[[110 142 114 113 119 124 146 128]
 [105 129 132 114 118 119 137 134]
 [141 121 137 133 132 133 118 126]
 [141 119 129 139 141 125 117 131]
 [124 136 132 124 114 135 134 121]
 [148 130 126 133 127 140 123 119]]
->
[[148 130 126 133 127 140 123 119]
 [110 142 114 113 119 124 146 128]
 [105 129 132 114 118 119 137 134]
 [141 121 137 133 132 133 118 126]
 [141 119 129 139 141 125 117 131]
 [124 136 132 124 114 135 134 121]]

[[130 134 124 129 126 133 123]
 [135 123 127 133 128 125 123]
 [138 122 131 127 130 150 132]
 [139 126 129 129 128 151 128]]
->
[[139 126 129 129 128 151 128]
 [130 134 124 129 126 133 123]
 [135 123 127 133 128 125 123]
 [138 122 131 127 130 150 132]]

[[133 125 133 120 136 113 128 136 133]
 [138 136 136 109 132 115 130 130 136]
 [130 122 130 125 133 130 128 117 125]
 [133 122 133 127 130 116 134 126 123]
 [116 136 125 141 150 141 142 137 112]
 [122 125 117 129 122 135 124 136 131]
 [129 132 134 122 124 132 131 127 128]
 [119 151 126 129 129 133 116 126 125]]
->
[[119 151 126 129 129 133 116 126 125]
 [133 125 133 120 136 113 128 136 133]
 [138 136 136 109 132 115 130 130 136]
 [130 122 130 125 133 130 128 117 125]
 [133 122 133 127 130 116 134 126 123]
 [116 136 125 141 150 141 142 137 112]
 [122 125 117 129 122 135 124 136 131]
 [129 132 134 122 124 132 131 127 128]]

[[151 117 122 132 140 136 120]
 [104 135 124 110 120 130 147]
 [110 135 123 123 108 122 135]
 [101 132 139 123 114 118 139]
 [108 138 111 119 121 119 146]
 [153 127 117 137 137 143 123]
 [115 124 125 149 141 109 126]
 [116 129 116 108 136 119 135]
 [141 148 116 129 122 141 134]]
->
[[141 148 116 129 122 141 134]
 [151 117 122 132 140 136 120]
 [104 135 124 110 120 130 147]
 [110 135 123 123 108 122 135]
 [101 132 139 123 114 118 139]
 [108 138 111 119 121 119 146]
 [153 127 117 137 137 143 123]
 [115 124 125 149 141 109 126]
 [116 129 116 108 136 119 135]]

[[132 155 129 147]
 [142 119 145 127]
 [142 118 145 127]
 [142 119 145 127]
 [142 120 146 127]
 [134 157 131 149]
 [143 119 145 127]
 [141 117 144 126]
 [133 157 130 148]]
->
[[133 157 130 148]
 [132 155 129 147]
 [142 119 145 127]
 [142 118 145 127]
 [142 119 145 127]
 [142 120 146 127]
 [134 157 131 149]
 [143 119 145 127]
 [141 117 144 126]]

[[119 138 105 113 111 140 147 124]
 [144 111 141 133 128 119 125 129]
 [120 130 112 122 125 149 129 135]
 [148 108 123 109 111 132 126 117]
 [146 126 110 136 123 121 127 129]
 [143 109 119 113 113 135 120 143]
 [142 121 131 142 136 116 116 138]
 [143 107 145 152 133 115 124 136]
 [145 113 142 137 120 119 114 136]
 [117 139 103 113 115 147 149 127]
 [140 142 120 132 120 142 107 151]
 [115 140 113 118 121 135 139 132]]
->
[[115 140 113 118 121 135 139 132]
 [119 138 105 113 111 140 147 124]
 [144 111 141 133 128 119 125 129]
 [120 130 112 122 125 149 129 135]
 [148 108 123 109 111 132 126 117]
 [146 126 110 136 123 121 127 129]
 [143 109 119 113 113 135 120 143]
 [142 121 131 142 136 116 116 138]
 [143 107 145 152 133 115 124 136]
 [145 113 142 137 120 119 114 136]
 [117 139 103 113 115 147 149 127]
 [140 142 120 132 120 142 107 151]]

[[119 121]
 [142  99]
 [116 121]
 [109 124]
 [111 149]]
->
[[111 149]
 [119 121]
 [142  99]
 [116 121]
 [109 124]]
